One turning vector, and how many ticks it has turned:
The counts run from 0 to 842.
[145 119 176 169 113 100  65 116  81  94  88  94 171 109 146 144 119 168
 118 138 110 121 153 116 193 108 107 165 140  88 119 163 161 129 158 138
 116 141 110 125 110 143 166 126 133 108 120 166 120 107 139 160 155 123] -> 11
[123 135 132 171  88  84 143 121 103  87 111 100 138  94 110 148 121 117
 105 140 145 151  94 157 147 169 142 141 152  92 125 119 134 114 161 151
 102 157  88  98  99 134 120 112 157 104 122 160  93  99 126 114  79 144] -> 666
[119  94 145 153 104 124  78 134 124  91  95 123 168 128 161 120 104  90
 133 129 142 127 115 105 146 128 105 145 144 119 101 185 153 135 164 137
 118 109  65 139  89 144 113  96 112 159 128 177 105 129 164 143 148 130] -> 27
[156 111 153 157 108  87 135 143 161 137 134 153 144 124 132 121  95 164
 119 103 145 151 134 140 119 105 167  87  96 138  99 127 143 106 153 181
  97 156  80 103  99 123 136 155  61 140  71 129 138 103 137 120  74 138] -> 457
[159 171 169 122 138 136 152 147 115 147 144 129 102 105 105 152 161 157
 114 162  76 177 124 182 147 106 158 120 138 153 137  98 160 122 128 125
 150 175 126 128 130 100  93 121 129 133 159  96 134 143  80  93  85  98] -> 69
[105 134 160 155 151 129 102 100 149  98 144 137 119 140 159 118 168 175
 152 131 130  69 141 149 103  84 109 141 132 169 104 140 175 126  96 170
 102 114 123 114  99  94  77 140 134 119 155 102 144 133  94 145 167 118] -> 605
[ 99 135 159 118 145 126 192 122 136 170 118 146 117 106 113 114 140 158
 157 113 145 154 140 149 157  84 127 126  92 101 131 121 121 118 105 109
 130 179 170 138 121 103 131 122 135 101 159 138  78 147 134 116  52 106] -> 576
[117 104 109 142 116 126 110 127 136 144 126 100 175 115 125  97 148  98
 146  79  99  58 139 163  59 115 154 157  96 125 130 165 153 121 100  88
 140 151  93 124 171 172 131 129 123 131  91 128 125 113 126 148 163 132] -> 113
[106 132  87 144 117 144 133 117 142 121 143  71 152 137 140  71 126 126
 107 124 136  93 165 137  76 136 148 179 113 104 135 128 129 102 127 104
 115 176 140 109 123 121 207 155 110 115 104 144 120  81 139  87 131 118] -> 838
[158 133 124 157  84  73 150 136 121 116 124  95 161  85  94 149  98 139
 108 125 132 164  95 162 155 158 136 146 125  96 147 119 117 121 173 155
 121 186  92  98 113 120 156 114 126 127 113 151  98  93 135  97  79 132] -> 659
[123 129 148  97 162 193 106 147 113 137 141 162 129 148 105  84 110 151
 153 126 127 135 159 103 177 120  81 157 147 103 136 125 149 121  79 107
 150 174 187 137 123 122 141 130 125 109  88 120 186 138 103  92 136 116] -> 714
[150 132  90 101 153 138 122 115 146 138 179  94 139 143 156  80 104 147
 142  67  98  90 105 137 111 106 119 143 117 146 135 141 170 130 124 115
 142 133 137 102 152 135 113 166  82 169 103 115 136 103 122 130 172 145] -> 628
[134 133 173 147 132 191 151 130 112  92 140 122 138 120 131 141 133 145
 148 136  94 102 144 110 159 114  85 171 168 126 130 203 161 127 106  93
 128 170 166 127 126 110 133  62 155 145 123 141 120 117 121 118 155 132] -> 205
[126 112 154 155 128 169  83 118  72  71 131 110 145 145 138  92 116 149
 106 127 126 138 138 129 168 131  93 184 187 140 149 109 130 162 125 107
 130 154 121 124 108 123 125 151 154  90 110 130 151 108  92 122 159  99] -> 519
[126 136 151 130 150 203 121 136 107 113 146 104 140 122 113 134 122 155
 139 141  79  90 162  90 145 120  84 147 138 143  83 196 144 108 106  76
 100 161 168 107 127 112 148  89 145 125 115 117 117  87 150 115 134 120] -> 197
[ 95 160  79 124 137 116 165 116 155 106 136 116 118 106  94 138 110 130
 154 127 152 109 102 109 123 161 104 102 118  85  91 163 146  64 115 152
 102 128 115  88 118 113  96  97 134 146 128 142 106  88 158  86  81 168] -> 480
[113 116 156 126 107 195  64 142  84  54 103 113 172 125 111 107 119 167
 121 129 128 128 153 123 154 161 104 129 148 133 142  82 126 156 141 110
 127 145 100 140  97 131 138 147 187 122 127 103 149  98  93 113 154 105] -> 515
[ 79 104 107 150 134 153 115  85 128 128 116 107 150 148 148  67 151 128
 136  90 123  47 135  94  62 116 119 135 121 106 109 169 151 134  77  91
 128 148 122 112 143 169 149 119 136 111  93 141 134  78 127 146 146 131] -> 110
[107 129 178 112 105 183 121 161 125  88 108 147 163 104 111 139 103 127
 164 118 127 114 123  97 164 138  83 152 146 115 130 160 158 151 128 120
 151 167 140 140 110 124 142  39 145 171 113 155 135 115 130 101 136  92] -> 210
[108 125 168 105 115 181 154 152 146  95 136 137 160 112 126 135 103 109
 162 125 125  91 133 124 158 121  93 187 124 110 144 147 150 149 123 124
 141 168 168 144  94  87 146  63 118 170 128 139 135 105 121  88 147 110] -> 211
[182 132 137 116 151 161 153 155 101 164 147 127 105 108 115  96 133 119
 116 115  90 180  78 149 121 132 127 114 147 191 125 163 145 134 119  71
 142 154 113 128 139 122  61 135 146 149 159 122  96 165 130 124 105 118] -> 54
[129 128 119 145 147 108 137 164 149 163 136 145 133  89 112 121 108 131
 135 104 103 120 116 188 130 124 133 122  99 199  87 149 157 118 134 108
  95 150 109 103 133 137  71 126 124 135 143 104  42 147 151 161  99 101] -> 775
[116 145 118 114 137 123  86 144 122 142  88 140 150  96 142  99 179 110
 136 128  96  89 118 168 115 138 118 146 138 122 148 127 194 126  94 118
 183 136 112 150 141 142 115 118 169 172 162 135 132 194  84 151 180  96] -> 419
[153 139 116 134 115  82  98 124 131 107 129  86 126 126 116 128 128 132
 119 152 118 168 129 159 155 105 173 108 109  97 109 113 133 105 151 149
 133 100  99  99  86  96  72 192 112 119 182 101 132 148 132 121 115 175] -> 164
[170 146 135 103  99 140 138 155 104 139 103 112 168  96 100 108  98 164
 116  72 108 156  91 112 133 174 113  82 134 127 148 138 135 114 156 124
 142 175  91 104 127 137 184 124 131 164  75 158 132  77 121 111 103 140] -> 646
[132 139 108 121 106 147  80 103  89 103  96  60 152 141 129  85 159 150
 109 131 112 117 160 123  52 127 150 110 138 103 111 118 128 107 143 104
 142 130  82 117 138 145 176 145 141 155 109 138 156  62 117  95 137 137] -> 828
[110 121 109 149 173 129 157 140 155 146 137 150 114  94 118 101 101 132
 118  97 133 136 116 162 145 137 112 152 106 180  95 139 160 124 118 109
  99 163 129 103 140 150  69 148 121 126 131 124  39 128 158 135  97 104] -> 774
[110 142 130 160  91 101 191 123 148  94 126 102 141 113 127 130 115 142
 102 127 157 137 102 134 144 156 131 142 130  97 141 117 111 114 164 164
  99 178 121 108  67  84 145 126 133  94 138 160 108  72 136  81  71 130] -> 663
[ 83 126 156 136 158 158 136 115 131 106 120 121 116 135 120 116 141 134
 163 169 173 135 185 110  91  93 109 170 102 106  86 136 131  95  95 119
 121 159 126 131 130  98 127  76 117 138 109 147 137 113 140  78  74  79] -> 393
[160 123 124 118  93 139 123 144 126 193  89 111 130 122 117 109 141  55
 126 125  89 156 118 115 115 130 151 102 117  89 118 173 146 107 120  80
 178 143 104 131 128 153 139 110 118 154 136 157 115 162 156 129  81 138] -> 558
[134 149 107 151 133 118 164 108 146 139 165 109 107 120 120 136 133 143
 131 146 125 100 106 138 100 128 139 114 118 127  77 195 138  61  99 146
  98 143 106  79 112  80 114 112 120 136 127 134 124 106 163 118 108 189] -> 474
[124 100 159 112 112 133 137 150 121 113  97 124 140 129 110 157 126  86
 115 122 107 187 138  99 172 120 145  99 117  83 114 114 134 162 165 105
 138 134 117 105 109 146  95 133  98 129 135 103 129 107 125  98  37 138] -> 369
[142 151  85 136 109 158  96 145 144 123 151 117 170 124 142  55  69 135
 134 144 148 124 137 129 141 181 105 132 117 157 119 103 150  82 152 149
 100 145 120 130  77  88 143 165 119 153 141 131 117 139 156  94 177 112] -> 334
[134 133 184 155 111 154  89 118  95  91  79 109 161 123 150 125 123 199
 131 123 123 116 163 104 189 129  97 126 137  92 129 159 139 114 132 134
 116 139 131 120  80  97 196 134 139 104 122 155 133  90 134 139 154 120] -> 7
[131 123 136 103 112 152 156 156 141 110 116 134 132 148 138 102 112  94
  88 122  92 155 104  78 208 156 106  94 150 101 135 136 163 159 149 123
 118 152 165  97  59 113 125 148 113 112 158 110 132  98 120 100  73 152] -> 357
[125 119 128 154 133 148 156 124 149 163 117 122 110 168 172  37 172 125
  86 130 136 147 125 143  67 116 154 110 123 179 127 104 142 122 105 122
 123 143  99 162  87 115 131 177 123 118 168 135 111 149 118 126  94 101] -> 248
[151 118 152 166 119 106 155 107 146 135 138 142 126 148 154 105 128 171
 108 102 136 146 110 109 121 113 138  82 142 147  96 176 137  98 117 170
 101 141  85  98  93 112 142 149  83 119  92 157 123  90 145 141  88 140] -> 459
[135 131 171 121  90  86 103 110 113 130  56 118 153 138 162  96 157 144
 131 128 131 137 136 110 147 109 122  99 133  62 146 144 164 116 140 170
 162 107  86 153  82 128 168 111 117 167 137 184 148 131 124 138 131 129] -> 741
[101 100 100 126 136 127 116  79 117  90 149  92 140 121 133  81 117 183
 178  90 191 115 129 135 103  95 120 192  99 121 130 114 104 111 124 143
 127 130 116 134 113 113 115 158 137 115 109 139 126  95 153  92 154 123] -> 314
